[ 6.71  2.93  2.86 -0.94 -0.83] : A
[-4.42 -2.27 -5.11  2.63  2.67] : C
[-5.34 -2.60 -5.54  2.83  2.07] : T
[ 8.52 -0.54  6.31  5.21  5.54] : M
[-2.08 -2.68 -3.41  1.72  1.64] : Y
[-2.86 -2.45  1.87 -7.54 -6.41] : Q
[-2.45 -2.86 -0.57  0.61  0.77] : S
[1.44 0.05 3.99 4.30 4.37] : U
which: [-2.45 -2.86 -0.57  0.61  0.77]
S
len: [1.44 0.05 3.99]
3
step +1: [ 2.93  2.86 -0.94]
[ 2.94  2.87 -0.93]
back: [ 0.61 -0.57]
S

[ 2.91 -0.65  0.62  2.29 -0.13  5.24 -1.27 -5.33 -0.76 -1.67 -0.41  1.24
 -2.93  1.47 -0.68 -0.24 -7.80  1.60 -0.25 -0.55  1.67 -1.38  0.62  0.45
 -1.15  0.92  0.94  1.28  1.04  2.04  0.30 -1.17  3.10] : V
[-2.18 -0.76 -0.61  2.29 -0.13  3.87 -0.99 -5.32 -0.76 -1.67 -0.41  1.24
 -2.93  1.47 -0.68 -0.24 -2.27  1.60 -0.25 -0.55  1.67  1.61  0.62  0.45
 -0.51  0.92 -0.98  1.28  1.04  2.04  0.30 -1.17 -0.95] : W
[-2.18 -0.76 -0.61  2.29 -0.13  3.87 -0.99 -5.32 -0.76 -1.67 -0.41  1.24
 -2.93  1.47 -0.68 -0.24 -2.27  1.60 -0.25 -0.55  1.67  1.61  0.62  0.45
 -0.51  0.92 -0.98  1.28  1.04  2.04  0.30 -1.17 -1.09] : L
[-2.18 -0.65 -0.61 -0.99  2.29 -0.13 -5.32  5.24 -0.76 -1.67 -0.41  1.24
 -0.70  1.47 -0.68 -0.24 -2.27  1.60 -0.25 -0.55  1.67 -1.38  0.62  0.45
 -4.50  5.13 -2.03 -1.48  1.04  2.04 -4.28 -0.47 -3.46] : K
[-7.55 -0.65 -0.61  2.29 -0.13  5.24 -0.99 -5.32  5.04  8.25 -0.41  1.24
 -2.93  0.96 -0.68 -0.24 -2.27  0.78 -0.25 -0.55  1.67 -7.90  0.62  0.45
 -0.51  0.59 -2.94  1.28  1.04  1.97  0.30 -1.17 -0.95] : J
step -1: [-2.03]
[-2.04]
back: [-5.32 -0.99  5.24 -0.13  2.29]
J
len: [-2.18 -0.76 -0.61  2.29 -0.13  3.87 -0.99 -5.32 -0.76 -1.67]
10
after: [1.97]
[0.30]
len: [-2.18 -0.76 -0.61  2.29 -0.13  3.87 -0.99 -5.32 -0.76 -1.67 -0.41  1.24
 -2.93  1.47 -0.68 -0.24 -2.27  1.60 -0.25 -0.55  1.67  1.61  0.62  0.45
 -0.51  0.92 -0.98  1.28  1.04  2.04  0.30 -1.17 -0.95]
33

[-0.36 -1.14 -0.61  1.24  1.11  0.93 -0.02  0.50 -1.17  0.93 -0.55  1.91
  0.27 -0.61 -0.80 -0.92 -0.22  1.48 -0.91 -1.41  0.12  1.86  1.35] : R
[ 0.07 -0.67  0.42 -0.82  0.57 -1.06  0.00  0.55  2.49 -0.86 -0.71  2.04
  0.01  0.17 -0.38 -1.96 -0.98  0.77 -1.05  1.15 -1.90 -0.68  0.86] : G
[ 0.07 -0.67  0.42 -0.82  0.57 -1.06  0.00  0.55  2.49 -0.86 -0.71  2.04
  0.01  0.17 -0.38 -1.96 -0.98 -0.48  0.62  1.15 -1.90 -0.68  0.86] : E
[-0.09 -1.38  1.51 -1.35  1.18 -1.34 -0.42  3.90  4.03 -1.40 -1.37  2.85
 -0.30  0.27 -1.21 -2.89 -1.64  1.30 -1.59  1.81 -2.92 -1.11  1.83] : X
[ 0.39 -0.67  0.42 -0.82  0.57 -1.06  1.46  0.55  2.49 -0.86 -0.71  2.04
  0.01  0.17 -0.38 -1.96 -0.98 -0.48  0.62  1.15 -1.90 -0.68  0.86] : B
[-0.20  0.93 -0.76  1.41 -0.95  1.43  0.86 -2.28 -4.40  0.93  0.97 -2.61
 -0.13 -0.62  1.35  3.40  0.56 -0.82  1.52 -2.32  3.01  1.02 -1.59] : F
[-0.50  0.32  0.27 -0.57 -0.95 -0.54  0.11 -0.73  0.51 -0.43 -0.09 -0.28
 -0.03  0.03 -0.25  0.33 -0.30 -0.97  0.53  0.57 -0.12 -1.05 -0.63] : D
[ 0.36 -0.48 -0.14  0.56  0.23  0.33  0.18 -0.49 -0.43  0.48 -0.37  0.80
  0.20 -0.58 -0.90  0.78 -0.24  0.87 -0.60  0.21  0.10  0.23  0.58] : Z
len: [-0.09 -1.38  1.51 -1.35  1.18 -1.34 -0.42  3.90  4.03 -1.40 -1.37  2.85
 -0.30  0.27 -1.21]
15
step -1: [-1.96]
[-1.97]
len: [-0.50  0.32  0.27 -0.57 -0.95 -0.54]
6
step -1: [1.30]
[1.29]

[ 3.32 -5.97  1.14  6.55  0.20 -5.64 -3.84 -5.46 -7.06] : fupa
[ 3.82 -4.69 -4.13 -6.16 -3.77  3.69 -6.93 -2.79  5.77] : feru
[-4.07 -2.70  1.20 -2.38  2.59 -0.11 -3.31  1.15  0.06] : Tifir
[-6.43 -3.27 -0.96  3.34 -2.19  3.65 -4.12  2.41 -2.20] : Lako
[-2.80 -1.34 -5.52  2.56  2.94  0.98 -2.52  5.93  6.59] : Tadi
after: [-4.12]
[2.41]
after: [1.14]
[6.55]

[ 0.54 -0.68 -1.53 -0.70  0.91  0.41 -0.60  0.17 -0.48  0.05 -0.49  1.39
 -1.24 -1.52  2.08  0.30 -1.33  0.37 -1.00  2.11  1.95 -2.61 -1.52 -0.19
  0.94 -0.42 -1.63 -0.47 -0.09  0.46  0.45 -0.70  0.41]  nime
[-2.59  1.21  0.64  0.41 -1.44 -3.92 -1.76  3.66 -0.37  1.37 -2.07  1.79
  3.35  0.02 -1.63  0.74 -1.21  1.81 -2.66  2.18  0.08 -2.58 -3.46  0.20
 -3.00  2.32  4.16 -1.57 -0.37  1.07 -0.81 -0.61 -3.36]  mumem
[ 1.29  0.31 -0.30 -0.03  0.88 -0.74 -0.36 -0.48 -1.43  0.05 -0.47 -0.14
  0.27  1.60  0.46  0.20  0.11 -0.68  1.93 -0.72 -0.73  0.69 -0.25  1.25
 -0.29 -0.35 -0.42  0.79  0.50 -0.27 -1.38  0.02  0.14]  duv
[-0.52 -0.31 -1.06 -0.77  0.66 -0.15  0.49 -0.41 -0.78  0.32 -0.80  0.20
 -0.56  0.49  0.61 -0.24 -0.12  1.15  0.02  0.03 -0.09  0.20  0.35  0.05
 -0.42 -0.83 -0.15 -0.54 -0.04  0.09  0.47 -0.18  0.47]  Sofug
[ 0.86 -0.82 -2.98 -1.40  1.06 -1.46  1.65 -1.83 -1.64  2.15 -0.55 -2.28
 -0.39  0.08  1.98  1.22 -1.68 -0.23 -1.50  1.68  0.93  0.09 -2.53  0.07
  0.59 -2.89  3.42  1.44 -1.29 -0.82 -0.63  0.01  0.17]  rofif
[-3.79  1.61  0.80  0.52 -1.98 -5.65 -2.41  5.22 -0.60  1.96 -2.99  2.54
  4.88 -0.05 -2.45  1.20 -1.62  2.56 -3.73  3.19  0.21 -3.59 -5.09  0.51
 -4.42  3.34  6.05 -2.27 -0.48  1.39 -1.09 -0.84 -4.79]  giko
[-1.25 -0.98 -0.01  1.49 -0.15  0.66  0.49  0.23  0.55 -0.10  0.23 -1.15
  1.16  0.29  0.32  0.15  0.29 -1.77  0.32 -1.84  0.82  0.15  1.39  0.62
 -2.26 -0.74  0.76 -0.06  0.66  1.31 -0.14 -0.45  0.48]  vese
[-0.15 -0.03  0.11  0.05 -0.02  0.10  0.11  0.24  0.30  0.00  0.07  0.08
 -0.08 -0.25 -0.04  0.06 -0.03  0.06 -0.40  0.12 -0.09 -0.09 -0.01 -0.19
 -0.08  0.19  0.03 -0.16  0.03  0.09  0.24  0.09  0.09]  bev
[-0.36  0.34  0.59  0.41 -0.44 -0.19  0.20 -0.04  0.11  0.04  0.17 -0.53
  0.36  0.73 -0.86 -0.28  0.57 -0.29  0.53 -1.03 -0.72  0.98  0.69  0.01
 -0.53  0.18  0.61  0.29  0.10 -0.48 -0.07  0.46 -0.09]  zon
step -1: [-1.50]
[-1.51]
back: [ 0.49 -0.15  0.66]
Sofug
step -1: [-0.03]
[-0.04]

[-3.31  2.59 -1.81 -2.87  0.51 -3.49 -0.93 -4.50  2.08 -2.63 -1.13]  mosar
[ 7.33  2.21 -3.05 -4.31  3.59 -2.62  3.65 -0.86  2.62  0.54 -4.40]  Mati
[-0.58 -1.13  0.52  2.33  4.16  0.84 -6.21 -0.36  3.67 -3.64 -2.38]  lis
[-0.98 -0.77  0.07  1.79  4.78 -0.54 -7.77 -2.03  5.46 -5.77 -3.74]  Bakop
[ 1.39 -1.19  0.82  0.19  2.64 -0.24 -3.37 -0.52  3.83 -3.50 -1.37]  sas
len: [-0.58 -1.13  0.52  2.33  4.16  0.84 -6.21 -0.36  3.67 -3.64 -2.38]
11
len: [-0.58 -1.13  0.52  2.33  4.16  0.84]
6
after: [5.46]
[-5.77]

[ 1.52 -3.73 -4.75 -1.35  2.59  0.49 -0.35 -4.73  2.92  0.33 -4.04 -1.42
 -2.05  3.07 -3.14 -3.49  1.18 -1.37  1.96  2.08 -0.20 -0.24] : Fos
[ 1.95 -1.66 -1.09  0.96  2.79 -3.84 -1.75  0.68 -0.06 -5.92 -1.14  2.23
  1.10  1.25  1.27 -3.14  6.24  5.11  1.75 -0.35 -3.39  0.18] : fas
[ 6.31  1.50 -1.74 -0.24  3.04 -2.70  0.12  0.48  0.11 -6.49 -2.07  2.58
  1.01  1.42  0.92 -2.79  6.08  4.33  1.87 -1.10 -3.97  0.07] : zabos
[ 2.14 -3.95 -5.31 -1.49  1.67  2.10 -2.45 -3.93  2.29  0.16 -4.46 -1.27
 -2.56  3.06 -4.05 -2.90  0.03 -2.43  1.98  2.55 -0.58 -0.46] : mibig
[ 0.62 -1.02 -0.49 -0.17  2.19 -3.78 -1.86  0.95 -0.25 -5.94 -0.22  1.90
  1.12  0.90  1.57 -2.84  6.19  5.84  1.63  0.10 -3.05  0.24] : busal
[-0.64 -0.77  0.32  1.35  1.47 -3.72 -0.66  1.27 -0.51 -5.05  0.77  1.58
  1.22  0.55  1.83  1.62  5.91  6.31  1.52  0.64 -2.33  0.31] : faru
back: [-2.07 -6.49  0.11  0.48  0.12 -2.70  3.04 -0.24]
zabos
after: [1.63]
[0.10]
step +1: [0.12]
[0.13]
back: [ 1.87  4.33  6.08 -2.79  0.92  1.42  1.01  2.58 -2.07 -6.49  0.11  0.48]
zabos
back: [1.52 6.31]
faru

[ 5.19 -6.32  6.00  0.83  1.69 -0.27  4.93  5.73  5.25  1.57  3.18  1.40]  H
[-0.74  2.50 -0.95  3.22 -1.21 -0.76  0.78  3.36  0.99 -8.08 -4.18  0.60]  N
[-0.74  2.50 -0.95  3.22 -1.21 -0.76  0.78  3.36 -3.33  0.53  0.84  0.54]  P
step -1: [0.99]
[0.98]
len: [-0.74  2.50 -0.95]
3
step -1: [1.57]
[1.56]
len: [-0.74  2.50 -0.95  3.22]
4

[ 4.05  1.51 -6.41  6.99 -4.66 -1.64 -3.78 -0.42 -4.98 -2.78 -2.26  1.09
 -2.97 -1.34] : Kupor
[ 1.07  0.84 -3.51  4.74 -0.67  0.56 -4.48 -0.75  0.50 -1.17 -2.08 -3.20
  1.03 -2.30] : potod
[ 1.53 -2.10 -1.75  3.36 -1.17  4.06 -3.09 -1.75  1.22  0.74  3.06  7.42
 -0.42 -0.67] : Lebuf
[ 0.35  1.23 -2.73  4.13  0.05  4.09 -1.16 -6.29 -4.09  3.95  1.99 -3.18
  0.63 -1.18] : kere
[ 3.41  4.24 -1.30  3.02  6.25  1.09  4.19  1.53 -3.08  1.57 -3.50  4.32
  3.96 -0.28] : niv
[ 4.05  1.51 -6.41  6.99 -4.66 -1.64 -3.78 -0.42 -4.98 -2.78 -2.26 -0.81
 -2.97 -1.34] : subug
step -1: [-1.30  3.02]
[-1.31  3.01]
step +1: [-0.81]
[-0.80]
after: [0.74]
[3.06]
step +1: [4.24]
[4.25]

[-0.34 -7.53 -5.01  1.19] = bulut
[ 0.49 -0.34  2.60 -2.92] = tav
[-6.82  4.37 -1.67  1.99] = Zek
[-2.63 -7.53 -5.01  1.19] = ponur
[-7.23  4.48 -2.95 -7.52] = rit
back: [ 2.60 -0.34]
tav
back: [-7.52 -2.95]
rit
len: [-2.63 -7.53 -5.01]
3
after: [-6.82]
[4.37]
which: [-2.63 -7.53 -5.01  1.19]
ponur
which: [-0.34 -7.53 -5.01  1.19]
bulut
after: [-2.95]
[-7.52]

